rotation steps, each row followed by its count of steps
The counts run from 0 to 122.
[102 115 192 107 127 130 154 113 156 129 109 122  91 173 134 117 105 106
 111 126 162 122 149 149 110 163 127 136 123 186 144 103 137 165 106 130
 162 141  99 116  84 184  96 104  97 185 169 133 119 116  99 140 117 111
 129 117 140 129  90 144  94  92 160 150  95 124 129 147 182  60]  67
[107  92 121 119 144 108 137  92 143 176 153 120 120 142 151 101 119 113
 124 132 156 132 151 107 177 186  98 129 141 115 135 144 153  93 103 107
 156 117 154 168 137 150 101 122 168 121 136 159 125 134 134  82 117 148
 149 166  95 105  79 103 135 126 152 165  69 133 102 178 137 111]  40
[134 106 108 120 175 122 135 188 152 150 160 135 154 120 139  99 144 105
 131 120 157 109 120 107 103 152  99 158 126 108 120 153  67 118 129 112
 174  94 149 118 125 146 136  94 127 150 128 153 175 122 161 106 122 141
 132 133 155 120 168  78 134 185 135 173 122 177 125 132  86 140]  14
[149 141 140 114 144 106  92 158 146 152 143 101 184 114 122 184 141 144
 194 107 164 156 120  65 146 116 138  90 114 107  95  83 117 124 130 136
 150 175 104 139 138 114 128 144  71 131 143 122 149 138 165 168 114 132
 103 101 133 112 172  84 112 160 113 167 129 111 110 101 125 153]  24
[102 133 132 135 158 136 112 127 134  92 129 164 111 102 130 124 130 192
 137  86  78 155 151 147 121 166 140 109 118 126 107 156 145 133 130 123
  94 143 153 109 116 133 129 108 142 112 108 131 103 102 134 158  98  75
  85 119 114  64 155 100  98  90 129 139  88 117 118 182 144  99]  62
[ 99 148 144 149 135 107 142 100 163 147 138 163 140  96 106 133  90 112
 108 167 145 122  88 121 117 152 125 108 154 130 149 155 156  65 102 156
 100 174 121 157 149 108 150 138 180 118  83 111 109 116 178 116  92 123
 127 155 136 113 150 119 111 112 166 133  85 116 129 130 148 137]  44
[ 90 167 129 153  69 178 121 122 133  76 106 127 132  98 129 162 113 141
 117 143  92 130 130 169 117  86 125 138 139 138 143 147 164 131 157 180
 135 144  71 113  96 114 147 154 125 136  99 109 128  86 109 142 128  90
 111  89 117 129 113 144 155 134 116 131 125 111 179 124 160 151]  72
[150 157 127 109  92  72 131 123 131 112 106 118 113 118  44 156  96 110
 107 158 138 138  88 112 136 120 140  73 133 151 150 126 130  47 147 131
  87 131 103 115 140 130 139 156 136 106 113  66 102 119 109 111 119 159
 126 153 101 178  89 145 114 122 120 126 101  98 156 117 169 155]  46
[166 161 129  83 169 156  88 143 153 179 138 140 161  90 153 115 135 137
 126  93 143  69 116 103 135 178 125 143 112  93 136 114 131 153  88 120
 201 112 128 126 153 118 119 122 107 168 166 111 130 159 126 157 113 132
 159 141 130 124 134  88 109 152 144  96 130 168 113 119 130 125]  105
[117 144 131 132 143 144  95 122 111  88 136 147  84  86 133 129 140 213
 137  82  55 144 137 110 124 169 121 100  75 136 121 168 144 175 118 121
 118 159 152 124 144 105 140 114 130 133 129 131 101 109 105 183 133  94
 118 148 126  96 134 120  87 121 105 116  97 138 115 160 137 121]  61
[ 87  74 135 115 152 134 154 163 147 146 164 154  93 155 116 102 135  84
 128 169 163 129 151 114  80 134 133 108 131 134 137 135  88 123 159  71
 153  65 157 107 130 187 126  87 128 157 105 137 133 113 160 101 113 138
 117 106 169 150 146 121  96 156 179 168 102 134 133 161 114 120]  85
[133 115 161 148 110 175 152 165 112 116 131 122 155 159 149 186 134 128
 130 148 124 102 106 111 142 109 119 140 137 157 116 107  89 101 128 122
 183 122 124 107 123  96  97 159 143 127  86 121 176 136 158 116 161  93
 113 121 143 145 170 149 103 203 143 161 118 138 153 101 124 130]  6
[210 144 106  96 147 152 140 114 142 179 109 143 140 133 112  73 109 121
  81 125 127  81 105 137 160 156 144 129 138  83 129 116 138 108 114 119
  90  82 160 123 135 106 119 129 170 136 145 105 113 152  96  90  90 157
 155 147  90 119 145 127 144 114 142  84 141 129 127 124 139 124]  37
[103 140 143 103 116  95 107 124 163 165 131  82 143  87 122 156 141  90
 118 147 160 124 128  96 137 133 110  71 141  94 130 114 140 100 123 146
 169 138  87 142 180 137  97 152  98 144 140 122 117 102 141 124 115 174
 131 138 120 125  74 119 122 194 106 187  91 121 145 132 154 163]  113
[168 109 133 151 118  72 129  84 118 146 132 103 123 171 104 145 142  90
 110 149 134 125 123 142 161  97 137 137 158 115 108  95 121  87 101 129
  80 132 122 172 125 127 136 143 176  93 141 112 142 157 117  77 150 167
 158 164 101 130  98 157 174  90  95 109 165  91  99  75 122 122]  119
[142 132 158 128 146 107 116 141 153 171 130 126 187 147 170 166 121 131
 177 125 168 151 117  99 144 102 139 120 143 113  94  69 128 105 108 136
 106 173 129 129 119  92 117 145  90 110 131 125 149 161 171 161 100 124
 111  94 145 111 218  98 110 121 155 122 147  86 100 103 122 122]  25
[127 131  93 153 107 177 112 129 119 165 145 132 159  84 133 123 155 143
 158  96 113 124 202 147 157 167 159  95 129  82 100 113 151 135 137  88
 159  87 116 130 163 119  96 133  90 121 149 161  97 129 109 108 163 172
 133  83 111 137  97 110 161 112 122 105 151 152 110 118 104 155]  102
[151 144 114 149 104 192 107 104 116 153 141 126 161 102 137 118 157 134
 143 109  87 103 164 164 138 129 192 110 139  94  99 114 146 151 124  89
 143  91 103 129 152 117 134 119 135 140 131 142  99 155  77  93 127 151
 145 102 135 102 100 142 181 126 108 100 187 142  89  83  94 146]  101
[ 94 115 133 138 150 163 143 156  88 150 100 135 121 196 170 122 110 133
 100 120 123  94 109 106 137 103 102 171 114 145 134 130  85 159 124 155
 164  84 147 128 103 143  78 171 120 123 131 141 186 137 120 113 148 132
 134 113 102 160 146 118 153 192 139 158 106 163 169 139 138 111]  77
[112  98 152 165 124  97 112 160 175 151 141 137 157 159 127 123 110  76
 150 143 170 129 135 139 107  83 155 136 172 117 102  82 126 151 128 101
 130 149 111 147  97 125 171  99  98 139 177 159 135 128 149 128 107 169
 118  69 172 152 145 113 141  96 138 141 161 117  83  94  89 135]  93
[115  74 140 162  79 144 127 145 157  98 133 107 164 164 106 148 156 115
 157 156 166 133 171 156 161  91 101  89 158 159 115 125 161 100 196 114
 151 148 109 134  64  91 138 124 118 121 149 133 151 101 105  84 157 100
 129  80 134 151 118 138 159 116 120 144 105 110 133 138 132 112]  2
[146 166 106  89 181 167 113 125 127 159 154 154 183 110 151 109 154 153
 155  90 156 103 122  85 170 178 108 117 103 105 151 125 153 113  98  92
 209 132 141 132 153 108 118 170 106 121 117 101 112 145 151 171 141 125
 131 157 129 130 144  88 114 137 160  95 123 136 120 142 154 120]  106
[157 177 118 129 117 169 108 104 129 156 158 146 135  71 151 150 133 149
 142 112  94  98 134 121 115 154 146 118 119  74 111 111 130 123  80 105
 155 142 144 120 200  93 106 170 192 151 103  92 108 154 126 140 148 107
 137 128 139  95 144 122 131 128 162  90 135 146 127  94 126 144]  34
[134  99 142 140 127  68 146 131 133 150 104 114 101 167  82 158  94 116
 108 166 155 132  90 111 160 105 134  75 135 176 126 103 120  62 160 135
  62 141 134 159 127 103  94 166 119  99 135 124 104 120 129  71 118 162
 151 150 107 175 128 148 117 106 112 128 122 102 112 114 132 150]  47
[175 140  98 101 145 146 102 111 108 161 112 137 124 140 113  75 128 138
  86 124 141  96 130 115 179 175 134 114 121  96 139 137 180 128 120  99
 137  93 143 148 133 100 135 149 164 140 192 109  91 131  78 119 123 186
 155 167  98 159  82 131 132 102 134  69 127 140 118 131 145 131]  38
[130 135  76 127  96 184 142 161  80 103 110 130 148 134 144 103 142 118
 115 129  99 138  83 146 156  88 126 150 147 113 136 146 103 115 160 140
 130  69 120  96  97  99 155 156 124 100 109 158 134 117 117 123 147 158
  93 116  97 157 146 148 160 169 110  90 152 115 160 139  99 168]  9
[176 145 119  64 139 138 143  85 143 162 148 112 175 114 141  71 146  97
 125 112 166 108 115 137 149 148 109 137 154  96 167 151 149  65 105 119
 133 109 120 120 126 160 142 107 140 139  85 111  97 140 111 110  82 118
 144 143 120  95 133 124 152 118 170  86 139  96 140 164 145 113]  108
[ 81  83 123 146 154 107 135 142 128 159 135 127 133 148 144 105 131 141
 135 131 155 156 150 106 132 134 156  62 148 131 135  92 170 134 161 114
 107 116 148 142 143 136 159 110  82 128 153 181 102 108 154 118  96 155
 133 105 127 127 147 115 125 135 134 159 131  89  45 172  82 147]  21
[130 125 160  90 114 117 131 108 146  89 108  83 108 153 144 138 122 137
 133 111 148 131 118 125 122 130 106 133 105 174 163 127 147 162 122 146
 177 165  84 113  94 168  94 110  89 172 157 119 131 127  82 165 129 108
 134 137 128 134  77 147 115 141 125 157  94 124 155 143 183  81]  68
[138 174 119 105 114 109 149 100 104 116 113 116 137 133 127 152 112  97
  94 125 135 137  76 103 177 112 136 142 152 106 151 108 138  86 101 169
 102 138 112 141 134 103 143 192 142  80 114  92 114 138 152 158 117 171
 106 145  74 158 112 132 118 116 118 116 146  65 145 128 165 179]  117
[142 141 133  84 179 165 145  84 126 166 155 144 177 124 157  95 138 132
 143  90 167 123 137 109 164 181 101 140 122 101 151 134 142  66  99  99
 160 113 146 132 124 123 122 142 132  99  67 121 114 155 141 121 113 109
 133 151 107 105 164 102 132 108 191  97 134 103 105 178 153 110]  107
[140 174 140 123  96  87 136  93 160 141 135 125 122  97  76 128  87  70
 101 162 143 134  77 133 111 142 148 105 139 127 169 144 145  71 123 154
 105 148  85 140 150 133 165 141 174 126 102  66 100 108 135 120  91 148
 120 160 124 131 101 139 115 116 161 139 118  97 147 125 167 151]  45
[147 101 170 126 144 147 156 138 118 136 137 109 179 163 140 174 116 128
 171 129 157 129 125  94 127 104 143 153 110 144 120  59 103 119 122 102
 179 143 115 102 135 123  93 112 108 121  99 135 159 200 170 126 145  95
 126 108 157 126 158 134 125 167 139 152 167 116  91  77 113 123]  96
[118 122 128 166 122 164 115 141 112 143 140 154 126 163 145  96 177 101
 126 134  97  95 133 157 154 126 161 144 160 122 109 159 110 152 151  98
 142  59 118 154 108 136 164 121 159 134 131 154 158 117 104  72 153 170
 120 141 143 138  94 136 159 141 107 123 183 138  91 104  86 124]  11
[131 124 144 120  97 156 136  90 169  85 126 109 140 148 137 109 150 103
 126 137 137 136 108 168 140  98 129 158 175 136 141 138 175 133 140 125
 139 111  64 125  60 137 184 114 151 143 125 114 128  98  72 155  78  99
 117 111 119  95 103 163 135 112 130 124 120  68 164 145 164  91]  0
[134 134 102  87 142 121 171 121 113 131 143 122 137 125 125  75 159  94
 140 130 153 141 102 115 112 124 153 114 135 120 155 140 112  90 143  89
 108  74 142  94 116 166 174  82 122 134  71 129 110 133 136 109  81 143
 119 129 142 104 177 152 140 121 162 136 166  76  94 145 114 138]  18
[100 121 116 141  89 167 138 173 106 128  93 126 103 163 153 137 113  98
 109 118 134 114 131 136 138 104  94 148 134 130 127 135  76 158 145 149
 159  85 127 106 121 140  77 194  89 127 154 158 152 101 116 122 182 145
 123  97 118 212 109 122 140 148 139 125 120 164 195 121 129 137]  76
[119 114  89 151 132 152 148 116 112 170 134 105 150  96 162 152  88 151
 117 107 116 116 158  98 122 144 113 133 117  80 112  93 168 137 128 156
 160 146 146 141 164  89  64 124 136 120 132 147 152 164 153 108 143 108
 155 112  83 113 134 122 170 196  97 159 123 172 124 126  93 160]  32
[106 125  89 137 140 161  91 156 119 104 149 160 119 128  85  95 172 109
 126 163 123  90 141 134  99 123 128  87 134 136 130 181 140 157 178  96
 173  81 142 125 120 122 210 126 141 147 145  99 129  86 121 128 134 152
 130 129 164 157 105 127 136 127 119 131 137 167 144 140 100 141]  83
[ 99 137 150 135  99  73 127 102 127 144 106 106  63 135 156 150  82 105
  96 133 101 146 105 116 128 115 156 153 154 146 161 109 119 166 101 172
  89 139 106 156 140 156 114 142 109 130 164 165 132 116 133 131 135 194
 139 170 115 154  44 156 115 140 102 117 114 111 129 126 127 160]  49
[167 125  89  83 129 109 134 135 141 134 120  90 148 125  96  78 178 115
 150 148 128 140  96 115 114 122 150  88 136 125 143 123 137 107 159  97
 106 105 112  93 122 157 199  94 115 156 122 130  83 133  84 119  88 150
 134 158 150 115 125 165 138 129 118 115 173  81  96 139  94 153]  19
[107 109  94 125 148 138 121 164 125 137 169 150 151 135 128 104 146 104
 154 114 137 137 172 117 137 155 105 141 156 111  97 174  75 121 138 108
 172  81 140 125 124 161 132 119 113 121 124 169 150 101 153 108 177 178
 100 121 141 148 131  83 143 171 128 165 128 182 126 158  93 138]  13
[107 122  80 129 118 165 106 136  88  82 156 136 125 134 162 104 181 141
 168 104 100 143 130 146 158 114  88 167 123 133 132 212 101 107 161 123
 160 113 138 141  96 127 161 141 146  98  82 148 169 118 125 147 176 113
  91 142 130 124 138 104 164 130 145 100 125 141 189 161 116 118]  80
[153 113 127 132 111 128 151  92  92 156 140 102 150 170 134 133 134 117
 145 136 156 123 177 135 146 115 160 127 142 121 106  60 176 110 108 101
 113 127 120 151 119 134 102 116 141 111 138 130 126 194 102  91 138 125
 166  96 115 137 122 163 179 107 122 128 187 107  74  87 113 118]  29
